rotation steps, each row followed by its count of steps
The counts run from 0 to 357.
[ -4 -18   0 -11   0  22   8  19   5   0  -4  10  -1  -9   0  -3  17   5
  12  -4  -1  -1  11 -17   8  18   9 -10   1  -1  17  -2   0  10  19  -6
  -4 -10  -6   3   2 -23   2  -4  24   2   7   6   3   4   5] | 345
[  3 -14  -1   7 -12  14  10  21  14  -4   7  10   2 -14   5  -4  14  -3
   6 -12  -1   2   0  -6  28  12 -12  -8 -16  -6  -1  -5  -7  28   9  -6
   0  -7   1   2  15   0   2  -5  -1   2  -4   3 -10   2   9] | 97
[-18 -12  -9  -1   4  -2   2  27  -1  12  12   4  -7 -12   5  -6  17   1
   4  -1   1   8   7 -20  22   4   2 -17   3   1  10  -3   9   3   7   6
   0   0  11 -13  12 -18   3   0  16  -6   6   4   1  -6   2] | 167
[  7 -11  -3 -10  -1  -5   7  17   3   1  -9  10   1  -3  16 -11  15 -14
 -12 -20  10   7   7  -6  13  22  -1 -13  -7  -3   4  -8   0  24  20   3
   5 -10   8   3  14   1   4 -20  -5  -5  -9   7  -7   3  -1] | 281
[  2 -15   8  -9  -2  16  16  14   4   2  -9  22  -5 -11   6 -12  20  -4
   4 -22   8  15   2  -1  14  16  -6 -12 -19  -7  10 -15 -10  22  20  -9
  -4  -3  -2  12  10  -8   4  -6  -3  -1  -1  -1  -9  -2   6] | 104
[ -3  -9 -17   7  -9  -2   3  29  15  -1   4   2  -2 -14   4   1   5   2
  12 -10   1 -12   8 -11  23   5   9  -5   6   7  -6  -3  -6  31   2   7
   7 -11  -5 -13   4  -8   7  -3   9   3   8   0  -3  -5   2] | 223
[ -7  -8 -14 -10   7 -10  -2  30   1   4  -4   7  -2  -3  10 -10  10  -7
   3  -4  12  -9   7 -10  10  10  13 -18  13  13   3 -12  -3  16  18  15
   6 -14  -4  -8  -2 -10   5 -10   4 -12   4   8   5  -7  -3] | 215
[  6  -9  -9  -2   6   2   8  29   4   8  -1  11  -7  -8  17 -11   7  -2
  12 -19   5  -1 -11  -7  20   4   9 -16  -2   0  -1 -24 -10  24   8  -1
  -1  -1   3 -10  12  -9  14  -6  -2  -4   4  -5  -2  -9  -6] | 71
[  5  -8 -13  -7  -5 -13  -1  29   7  -4  -3   6  -1  -4  25 -12   4  -8
  -2 -19   9  -4   8  -2  19  13  12 -18  -2   4  -6 -12  -4  29  17   1
   1  -6   3  -4  -1   1   8  -9  -1  -3   2   4   4  -7  -5] | 58
[  4 -17  -5  -1 -11  11   5  28  10 -10  -5   5  10  -7  14 -10   8  -3
  16 -13  -4  -6  -3  -7  22  16  -6  -2  -7  -1  -1  -8 -11  33  13   7
  -8 -13  -3  -9  -1  -2  11  -7   0   1   0  -1   5  -4   6] | 254
[ -5  -9  -8   2  -5  15   1  25  11  -1 -10   4   5 -10   7 -13  13   1
  19 -12   5  -3  15  -6  16  10   8   2   2   9   7  -8  -9  21  12  12
  -6 -16 -18   0  -9  -9   9  -8  12   4  11   6  -3  -7   6] | 212
[ -8  -5  -5 -12  -5  11  11  23   7   2   1   9   3 -12   2  -1   6   2
   7  -8  11 -10  13  -7  12   7   9  -7   3   9   0  -3 -13  26  15   4
  10 -23 -22  -7   1 -14   2  -4  -2 -11   1   4   3  -3   3] | 219
[-11 -15  -6  -4  -1  17   6  14  11   1   0   9   0 -15  -5  -1  18   4
   7  -5   3  -7  22 -15  12  11  12  -8  10   4  10   3  -7  19  12  -1
  10 -15 -15   4   2 -17  -1 -10  21   1   7   8  -6   0   6] | 182
[  1 -12   3  -7  -4   6  10  18  -1   7  -7  16  -2  -8  11 -14  19 -10
  -6 -16  11  17   6  -2  19  15  -9 -10 -19  -8  11 -10  -3  17  19  -2
  -5  -2   7   6   8  -3   2  -9  -5  -7  -4   7  -9  -4   3] | 105
[ -4  -5  -7 -10   6   1  11  26   2   1  -3  16  -7 -14   7 -10  17  -3
   1 -23  15   2   9  -3  10   4  10 -16  -1  -1   6 -16 -21  18  16   2
   5  -7 -18   2   4  -8   5  -6 -10 -10   1   6  -1  -7  -4] | 238
[-14 -14  -5   8  -4   8   4  23  18  -2  14   5  -1 -20  -1  -2  20   6
  10  -7  -4  -2  18 -12  20   1   3 -12   3   4   1   6  -3  22   8   1
   9  -8  -4   0   5 -15   3   1  17   4  13   2  -1  -7  11] | 0
[  1  -9  -6 -15  -7  -1  10  29  -1   3  -2  11   3  -8  20 -14   6  -2
   1 -20  14   5   8   3  14  10   1 -16 -13  -1   1  -5  -5  21  16   1
  -3  -5  -7  -6   1  -1   7  -1 -12 -15   1   8  10  -7  -3] | 63
[ -8 -18  -3 -12   3  -5   2  20   4   3  -2   3  -7  -8  12  -6  17  -3
  -6  -4   2   5   8 -11  14  21   8 -20   4  -1  10   1  11  16  17  -2
   5   1  20  -1   7 -14   2  -7  29  -5   8   4   0   0   2] | 155
[-10  -3  -7   4  -6  17   7  27  10   7   4  10  -1 -17   0  -4  12   4
  10 -14   5   0  16  -6  22  -3  -1  -5  -8  14   0  -7 -11  30   6   8
   6 -12 -21  -1   3 -11   7  -2   2  -1  10   5  -4 -11   7] | 37
[-14 -11 -14   1  -1   1   2  23   6   5  -4  -4   3 -13   9  -9  18   3
  10  -7   1   0  19 -17  18  13  16  -3   3  -4   9   5   2   6   7   7
   0  -4   0 -12   5 -14  12 -18  25   3   7  11  -5   2  -7] | 180
[ -9  -7 -12   6 -11  10   2  27  11  10   1   3   4 -13   9  -8  10   7
  18 -18   4   4  15  -2  24   3   5  -1  -5   6  -2  -4 -10  25   2   7
  -1  -4 -16  -7   1 -10  16  -5   5   5   8   2  -1 -12   1] | 36
[  8 -17  -7  -8  -8  15  10  23   8  -8 -14  13   4 -10  14 -10   7   2
  14 -22   2  -8   1  -5   7  16  11  -5   1  -6   5 -12 -17  30  11   2
  -2 -13 -11   0  -1  -7   9 -11   2   2   3  -1   2  -1   0] | 248
[  1  -6  -6  -3   5   8  15  19   1   0   0  13   1 -12   4  -9  16 -11
  -1 -15   7   6   1 -15  17   8 -11 -13  -9   1   6 -13 -13  17  18   6
   3 -12  -5   0  16  -6   0 -17 -16  -7 -10  11 -11   0   6] | 274
[  9 -12 -14   2 -11   2   8  34  13 -14   9   7   2 -13  11  -7   4  -1
  13 -11   0 -10   1 -12  23   5   1  -6  -3   0   0  -4  -9  32   5  -1
  -1  -6  -7 -13   7  -1  10  -6  -1   3   2   3   4  -7   6] | 60
[ -9 -12  -1 -11   5  10  10  25  -4   5   8  13 -11 -14   2  -8  21  -6
  -5  -7   9  15  17 -19  13   7   0 -22  -7  -3  20   0   2   1  17  -8
   3   3  -1   3  13 -18  -1  -4   7  -6   1   9  -4   4   5] | 335
[-11  -3 -13  -9   4  -5   5  26   1   0   0  10   0 -10   3  -6  12  -5
  -2  -4  14  -6  15 -16  14   6   3 -13   9  17   9 -10  -6  20  18  14
   6 -22 -13  -7  -1 -12   0  -3   1 -10   2  12   2  -9   6] | 214
[ -8 -15   2   2 -11  20   8  13  13  11  -1   6   2 -15   5  -8  22   2
  16 -13  -4  15   7  -8  24  18  -5  -3 -12 -11   6   2   1  16   8  -5
  -1   1  10   1  15 -12   7  -5  14   1   1  -2 -11   4   6] | 133
[ -8  -3 -21  -3  -3 -11   1  35   3   3  -1   5  -4 -10  10  -6   2   2
   2  -9   7  -4   9 -12  22   1   9 -14   9   9   0  -5   5  29   6   6
   6 -10   0 -17   3 -11   4  -2  12  -9   7   5   6 -10  -1] | 28
[ -7  -3  -4  -1   3  16  10  20  10   8   4   9   2 -13   3  -8  14   1
  15 -20   7  -4   9  -9  11   6  11  -9  -1   7  -1 -10 -21  21  12   5
   5 -15 -22   7   5 -12  11  -9  -5   0   4   1  -3  -9   0] | 43
[ -3 -11 -10  -7  -3  13   6  26  10  -3   0   5   2 -15   6  -5   5  10
  16  -8  -1 -11  10 -12  14   6  12  -9  10   5   2  -3  -8  23   9   1
   2 -15 -16 -11  -3 -18   5  -3  16  -3  10   4  10  -3   4] | 24
[ -5  -7  -5  -4  -6  -4   4  24  -2  11  -1   7   5  -6  20 -15  13  -5
   5 -21   8  11   0  -2  26   8  -8 -13 -10   2  -4 -10  -1  26  15  10
   1  -7  11  -9  11  -3   8  -7 -15 -14  -3   3  -1 -11   0] | 263
[-13  -7  -5 -13 -13   4   3  23   2   6  -7   6   5  -8  13 -11  10   2
   6 -12  11   3  22  -3  15  14   2  -7  -3  12   5   5   1  24  18   9
   2 -17 -13  -6  -8  -9   5   1   2 -11  10  10  10 -10   2] | 26
[  2  -4 -10  -5   5  -3   5  22   0  12 -16  15  -5   0  14 -14   8  -7
   0 -20  11   7  -5  -6  18   8   8 -14  -8   5   4 -21  -3  24  11   5
   0  -6   3  -5  10 -12   9 -14  -2  -5   0   3 -11  -9  -4] | 76
[  1 -10  -1  -1  -7   6   7  26   6   2   0  13   2  -6  13 -17  11  -5
   9 -17   7   6   5  -2  20   9 -10  -9 -15   8   3 -12  -8  29  16   4
  -7 -12  -5   3   1  -2   7   2 -15  -6   2   5  -1 -10   7] | 68
[  5  -7 -15 -13   0 -10  12  30   2  -3 -11  12  -5 -10  14  -6   4  -6
 -12 -12  10  -1   0  -8  20   8   1  -9  -1   5   7 -10  -6  31  14   6
   4 -14  -4 -11   6  -2   2  -9  -3 -13  -4   7  -2  -4  -2] | 251
[ -1  -3 -16  -6   5  -7  11  28   3  -6   2   7   0 -11  10  -9  12  -8
  -4 -14  14  -4  12 -17  16   6   5 -14   3   6   1  -8 -11  15  14   7
   5 -10 -14  -8   6  -5   6 -15 -12  -7  -5  15   1  -5  -2] | 51
